(in the rows, 128 means zero)
Named turns come first, each shown by rows before and after it. Which turns, in which order, take the first row of each pair that follows to the second? Write the first one first, as in the answered first pair.
pon:
[129 111 155 145 130 116 109 117 129 117 137 126 152 101 106 159 101 120
 145 133 141 126 129 133 140 131 127 119 142 149 123 101 107]  ->  [131 132 133 112 129 137 101 110 134 160 166 139 112 140 118 168 133 144
 160 141 141 124 133 134 138 138 134 123 142 151 126 116 106]
[146  91 177 145 160 114 113 127 112 146 164 116 153 124  89  67 119 134
 147 166 135 152 160 118  88 123 124 163 137 103 108  91 149]  ->  [147 109 153 124 172 130 116 123 122 174 178 130 127 157  82  78 127 148
 148 171 125 144 157 121  82 129 124 164 135 110 103 115 159]
[102 103 155 162 158 137 106 145 116  91 105 130 131 105 104 120 153 111
 144 111 155 110 147 141 139 124 117  98 134 139  78 128 133]  ->  [102 117 126 132 155 162  99 136 118 126 134 146  89 149 116 128 180 125
 150 108 156 111 136 147 134 134 123  97 138 142  76 146 135]
Vodi:
[110 137 109 114 114 108 148 143 138 144 183 125 115 181 144 132 119 117
  93 151 124 164 128 134 129 135 133 156 132  90 133 132 139]  ->  [ 98 126  92 108 104 124 132 137 134 121 180 116 115 133 124 119 148 129
  97 124 129 162 131 145 140 147 136 153 145  83 149 116 143]
[190 119 169 141 111 101 126 132 181 128  22  86 110  90 125 144 201  83
 171 136 145 112 113  76 141 138 103 134  99 145 122 127 144]  ->  [200 125 184 138 126  81 141 135 181 142  38  87 111 125 131 141 178  70
 159 167 145 108 111  69 130 125 105 125  90 147 111 132 133]
[114 122 128 173 103  96 102 159 127 101 102 110 145  72 147 126 141 100
 110 103 146 140 123 130 115 165 125 125 145 111 130 134 152]  ->  [126 135 158 170 121  84 125 170 127 114  95 118 145 118 176 149 110 100
 105 121 139 144 127 121  84 146 119 111 131 130 117 158 157]
[ 96 130 182 154 151 113  82 148 109 151 123  99  96 196 101 113  81 110
  81 154 161 162 140 149 117 117 104 102 138 137 114 106  63]  ->  [ 80 124 152 151 145 116  84 142 125 139 128  77 107 159  68  89 104 119
  75 136 172 169 142 156 136 140 107 122 152 115 140  87  55]
gan:
[128 137  85 144 128  98 113 125 101 141 164 144 115 173 125 117 120 131
  82 171 113 138 138 146 137 158 165 100 100  90 136 116 172]  ->  [150 129 137 157 152 119 116 132  96 154 127 156 109 169 155 133 103 119
 125 169 117 106 139 136 116 120 153  60  77 134 101 143 163]
[152 123 121 152 122 130 132 141 107 133 102 137 131  81 132 119 132 121
 137 120 106 129 119 109 128 148 143 151 122 144 124 117 121]  ->  [145 117  99 137 118 128 126 129 113 134 127 133 121 104 126 113 139 131
 114 131 115 138 117 100 133 156 142 166 127 122 139 108 114]
[134 159 150 123 128 131 136 160 114 141 123 127 127 141 150 134 110 127
 146 131 139 125 109 119 119 117 128 108 123 146 105 146 126]  ->  [119 151 146 135 108 133 125 168 113 118 117 120 135 108 140 131 128 125
 134 107 146 128 112 128 119 127 124 118 139 131 118 133 136]
[125 136 105 105 110 153 123 138 130 161 138 129 104 133 113 136 140 130
 146 108 129 119 143 146 132 122 135 109 133 126 130 157 124]  ->  [129 133 113 107 117 158 117 138 124 158 128 129 101 124 119 131 145 126
 149 105 136 115 144 141 136 112 133 114 138 127 136 149 123]
fiv:
[111 136  74  95 143 172 109 108 138 172 168 110  94 129  93 123 161 170
 150 111 122 118 116 133 172 126 146 149 137 132 129 128 116]  ->  [114 134  72  89 142 166 121 105 141 169 178  96 101 134  86 115 152 164
 135 124 126 127 116 133 166 132 140 152 140 114 134 112 117]
[113 112 176 131 137 120 118 133 130 111  91 156 126  96 136 120 115 116
 153  94 142  95 134 132 136 127 108 104 121 148 114 161 125]  ->  [121 120 168 129 156 104 138 118 136 134 120 157 124 170 139 116  93 119
 138 130 134  95 132 126 141 121 105 111 108 142 116 172 121]
[106 121 127  69 117 148 144 114 144 140 110 141 109 181  94 151 143 164
 152 105 116 137 135 126 129  86 115 154 128 115 110 145 131]  ->  [ 95 115 118  69 106 129 149 110 151 128 116 125 125 177  83 128 122 160
 117 117 120 148 145 128 137 106 116 181 137  93 126 127 128]
Then:
(2 to 3 turns a pair)
[ 96 108 146 144  90 139 155 159  83  94 150 125 131 114 197 158 169 139
 189 114 113 148 125 120  36 177 132 113 109 130 113 140 141]  ->  [ 78  99  95 131 103 122 176 133 112  95 194 106 144 129 142 120 195 154
 166 141 117 155 134 132  87 206 156 144 117  93 156 102 118] : fiv Vodi Vodi
[125 115 177 167 142 121 141 111 138  95  98 151 124  67 120 107 121  91
 136 108 171 100 155 104 126 103 106 117 137 123 108 124 138]  ->  [141 126 163 150 158  98 160 103 143 128 144 153 116 161 122 100  94  81
 110 163 160  94 151  92 128 103 116 126 112 109 115 131 122] : fiv fiv
[ 55 152  34 110  67 158 102 153 122  88 172 140 112 204 128  85 135 147
 105 155 143 160 123 149 100 193 123 151 117 107 218 103 137]  ->  [ 80 159  75 118  77 151 107 170 106 100 148 160 103 250 185 130  94 132
 115 162 136 158 122 138  49 154 106 119 109 140 178 144 160] : fiv Vodi fiv
[105 121 140 166 110  89 144 131 136  50 108 118 160  92 108 115 106  97
  90 117 120 150 139 122 146 147 136 149 151  97 147  71 139]  ->  [119 127 165 169 135  71 163 127 120  79 117 129 160 162 135 136  70  86
  79 158 115 143 143 122 122 121 139 139 132 115 129  95 143] : Vodi Vodi Vodi
[121 132  56 115  89 105 142 113 149 111 137 144 149 111 124  87 189 125
 104 112 153 138 123 148 153 183 113 153 142 129 186 112 132]  ->  [150 146 105 113 107 135 131 126 124 159 107 189 110 152 182 148 168 121
 155 102 145 111 112 148  91 134 105  98 119 194 128 177 141] : fiv Vodi
[117 164 117 138 110 169 141 149 157 137 141 152  94 124 132 104 181 161
 117 124 149 102 125 124 158 147 143 143 120  87 149 109 123]  ->  [139 170 158 161 112 174 139 178 138 137 109 159  85 125 170 135 149 135
 139 114 155 100 119 125 123 131 128 119 109 107 121 136 139] : Vodi Vodi gan
